In the rows, 128 means zero.
Named moves come first, each a turn or a mirror and shown by rows before and after it. Which of them, in which order, take the first row of each pair that follows to the second? Write the first one first, as in the answered first pair.
Z201:
[132 131 139 128 154 140 143 146 138 140] -> [112 149 143 126 109 136 154 130 118 131]
[123 125 111 199  83  99 198 107  62 131] -> [172  75 106 199 191 107 171 152 116 151]
[142  94 119 150 118  92 128 130 134 156] -> [130 102 121 152 100  89 134 123 123 152]
Z47:
[156 137 138 139 129 131 156 141 152 126] -> [112 151 141 105 100 137 128 113 141 120]
[135 137 131 122 114 139 149  98 135 114] -> [145 131 131 128 116 137 158 102 139 115]
[115 117 139  88 161 107  68 118 119 119] -> [160 101 134 119 190  99 102 146 132 122]
Z489:
[119 147 149 104 116 150 140 117 143 110] -> [119 121 115 133 136 107 113 102  94 133]
[161 119 115 163 131 110 183 120 112 124] -> [141 145 138 133  96 140 191 110 127 105]
[107 101 117 114 138 133 112 136 121 154] -> [117 102 127 107 144 150 125 146 145 148]
[119 113 129 113 164 124  64 120 129 137] -> [131 119 142 103 172 147  81 134 162 127]
Pairs:
Between the rows of a pair lie 2 to 3 moves.
[106 117 119 126 128 123 112 118 114 134] -> [126 107 118 134 150 123 120 129 122 136] -> Z201 Z47
[194 155 150 195  88 117 182 136  98 120] -> [ 99 175 160 102  62 137  83  81  90 112] -> Z201 Z47
[125 161 155 106  82 159 157 120 148 102] -> [151 102  98 161 154  91 116 123  89 149] -> Z489 Z47 Z201
[108 100  89 135 181 101  98 130 117 135] -> [ 78 123  94 127 128  99 100 108  95 128] -> Z47 Z201
[115 148 154  97 120 163 131 142 172 108] -> [ 89 135 137  87 129 143  82 121 142 122] -> Z489 Z489 Z47
[116 151 144 118  97 151 165 116 138 117] -> [102 147 144 102 108 155 143 110 143 117] -> Z47 Z201 Z47
[167 112 129 138 178 145 159 144 170 140] -> [146 124 103 176 113  98 173 112  93 150] -> Z201 Z489
[140 123 160 101 140 155 140 156 169 125] -> [118 110 114 140 114  92 118 117  81 152] -> Z201 Z489
[134 112 146  98 163 172 115 144 184 125] -> [160 124 139 149 122 156 184 154 162 121] -> Z201 Z47
[131 147 134  93 112 167 136 125 159 127] -> [122 132 100 137 107 113 124 106  87 153] -> Z47 Z201 Z489
[140 121 123 141 133 122 137 138 113 128] -> [114 130 128 113 124 130 111 122 119 126] -> Z47 Z489 Z47
[115 117 144  99 150 156 112 140 167 129] -> [ 96 147 148 104  90 148 134 121 134 119] -> Z47 Z201
[114 103 106 125 157  98  84 130  97 142] -> [102 155 148 102  78 144 146 126 128 107] -> Z489 Z201
[165 103 127 181 144 114 158 153 115 124] -> [104 138 136 146  75 113 135 109  82 111] -> Z201 Z47
[141 138 145 124 155 154 119 134 142 138] -> [119 157 146 112 123 154 116 115 124 134] -> Z47 Z201
[ 94 140 150  70  84 184 134 118 171  92] -> [ 94  82  91  98 159 120  50 101 109 143] -> Z201 Z489 Z201
[157 128 121 168 114 109 173 139 111 128] -> [132 141 117 162  93 103 164 124  93 126] -> Z489 Z489
[120 123 150 100 138 155 129 126 155 135] -> [141 101 122 142 161 117 136 130 123 155] -> Z489 Z47
[115 108 142  75 172 158  89 126 173 125] -> [161  82 117 135 200 124 113 145 150 143] -> Z489 Z47
[138 118 144 135 142  80  88 131 128 129] -> [128 123 154 115 141  94  80 127 144 123] -> Z489 Z489 Z201
[158 123 131 139 146 129 157 146 120 119] -> [148 126 142 115 162 147 136 142 138 118] -> Z489 Z201
[100 141 128 128  95 118 117 109  93 131] -> [119 117 141 103 162 146  98 137 147 135] -> Z201 Z47 Z489
[144 163 165 126  86 183 210 133 173 101] -> [ 72 152 121 123  61 117 120  63  67 132] -> Z201 Z489
[107 118 101 114 128 102 132 114 106 144] -> [100 137 125  92 109 129 143 115 130 129] -> Z489 Z489
[124 137 133  93 148 147 102 147 157 136] -> [102 153 123 109  93 123 117 121 108 133] -> Z489 Z489 Z201
[148 124 103 159 146 113 154 113 112  94] -> [120 134 127 106 153 149 117 108 151  83] -> Z47 Z201 Z489
[132 135 136 107 169 156  70 144 148 130] -> [ 99 156 131  99 123 146  66 120 116 126] -> Z489 Z201
[176 130 137 172 104 131 193 146 123 112] -> [ 94 156 148 105  63 148 127  95 103 106] -> Z201 Z47
[ 97  98 148 112 116 160 108 146 146 122] -> [110  98 154 116 116 167 122 160 153 120] -> Z489 Z47 Z489
[134 152 129 118 115 142 162 139 151 116] -> [114 130  99 130 128 103 117 114  99 140] -> Z201 Z47 Z489
[108  79  89  97 180 149 103 153 172 127] -> [132  69  62 161 164 104 138 153 118 141] -> Z201 Z489
[132 121  67 188 141 137 105 153  95 144] -> [130 139 108 134 154 195 109 173 176 116] -> Z47 Z201 Z489
[123 135 147 116 138 159 117 124 140 124] -> [148 120 131 155 147 136 136 134 122 134] -> Z47 Z489 Z47
[148 115 110 148 155 104 135 126  83 148] -> [120 129 114 134 124 106 127 111  73 143] -> Z201 Z47
[140  98  89 103 175 102 103 131  85 154] -> [182 111 117 113 173 138 170 168 141 133] -> Z201 Z489
[ 71 143 166  85 177 155  43 139 143 122] -> [ 44 160 148 111 110 118  53 104  75 126] -> Z489 Z201
[117 109 150 137 109 132 168 124 135 126] -> [106 113 154 118 113 144 153 122 146 122] -> Z489 Z201 Z489
[144 129 119 143 108 112 145 124 103 142] -> [154 111 122 136 149 122 124 136 123 151] -> Z47 Z201
[ 94 126 134  87 144 133  74 121 135 122] -> [159 117 113 176 140  97 155 149 107 133] -> Z47 Z201 Z489
[128 131 175  83 162 180  91 137 176 111] -> [185 131 164 149 149 162 172 165 168 108] -> Z201 Z47
[130 150 129 141 108 112 152 110 107 121] -> [151 127 118 146 154 106 144 127 118 133] -> Z489 Z47 Z489
[108 139 127  99 152 137  99 126 132 129] -> [107 158 127 123  99 125 142 118 105 121] -> Z47 Z201
[ 98 135 121 103  75 106 114 112  92 134] -> [116 123 144  67 129 151  98 139 165 125] -> Z201 Z489
[ 90 142 141  94 108 130  92 102 130 137] -> [152 119 118 175 124  92 150 130 103 150] -> Z489 Z201 Z47
[125 146 121 139  92 116 150 121 100 132] -> [142 116 120 120 169 130 110 142 144 142] -> Z489 Z47 Z201
[166 125 116 138 106 123 190 122 126 130] -> [163 100 113 101 172 136 134 129 159 140] -> Z47 Z201
[168  54 134 151 122 114 174 132 120 121] -> [139  76 136 137  71 114 176 108  99 112] -> Z201 Z489 Z489
[120 110 134 101 229 169  99 138 176 159] -> [176 134 128 193 153 135 224 155 135 147] -> Z201 Z47
[140  91 108  94 204 130  79 140 162 138] -> [131 133  91 163  81  78 159 105  66 133] -> Z201 Z489 Z201
[168 113 132 155 146 137 158 145 141 134] -> [124 144 140 139  83 138 156 114 112 123] -> Z201 Z47
[131 125 133 135 110 152 160 138 133 124] -> [135 115 131 126 144 153 138 141 150 130] -> Z47 Z201
[141 134 150 106 140 155 148 152 176 103] -> [161 110 110 166 153 101 158 152 115 127] -> Z489 Z47
[153 126 132 121 134 115 160 146 153 114] -> [116 124 126  87 146 116 104 125 147 121] -> Z489 Z201 Z47
[110 122 116 129 133 106  91 110  89 146] -> [148 125 145 115 161 150 122 147 163 128] -> Z201 Z489
[ 87 134 130  94 111 133  91 105 119 134] -> [ 88 139 132  95  98 132 100 102 117 132] -> Z201 Z489 Z201
[137 138 116 180  75 107 159 112  80 113] -> [157  98 130 127 195 150  92 147 169 119] -> Z489 Z47 Z201
[138 153 100 111  80 128 165 149 136 128] -> [126 151  93 114  78 121 158 142 121 131] -> Z489 Z489 Z489
[149 126 129 150 141 109 131 129 100 138] -> [135 151 142 139 104 122 147 121 108 122] -> Z47 Z489 Z201
[111 148 104 151  82 107 140 106  83 123] -> [ 83 159 121 108  86 129 106  98 105 116] -> Z489 Z47
[121 152 145 127  85 127 161 127 121 125] -> [122 139 130 143  93 104 154 120  95 137] -> Z47 Z489 Z47
[ 79 131 122 111  98 155  98 110 121 119] -> [ 95 111 117 105 152 159  79 128 142 129] -> Z201 Z489
[133 124 133 144 166 104 126 128 119 144] -> [111 135 147 107 151 130 111 122 138 135] -> Z47 Z489 Z47
[118 140 110 102 148 152 106 110 134 142] -> [127 138 112 106 155 154 112 117 144 143] -> Z489 Z489
[ 75 159 113 104 109 136  96 108 118 132] -> [117 135  79 166 125  97 122 122  90 150] -> Z47 Z489 Z489
[151 130 131 130 154 125 104 133 160 134] -> [155 128 116 163 135 100 121 123 126 143] -> Z201 Z489
[177 129 131 174 112 122 191 135 117 129] -> [ 94 156 143 108  67 133 125  82  97 123] -> Z201 Z47
[125 126 143 102 169 139 100 134 160 137] -> [ 95 148 134 112 105 114 103 100 103 135] -> Z489 Z489 Z201
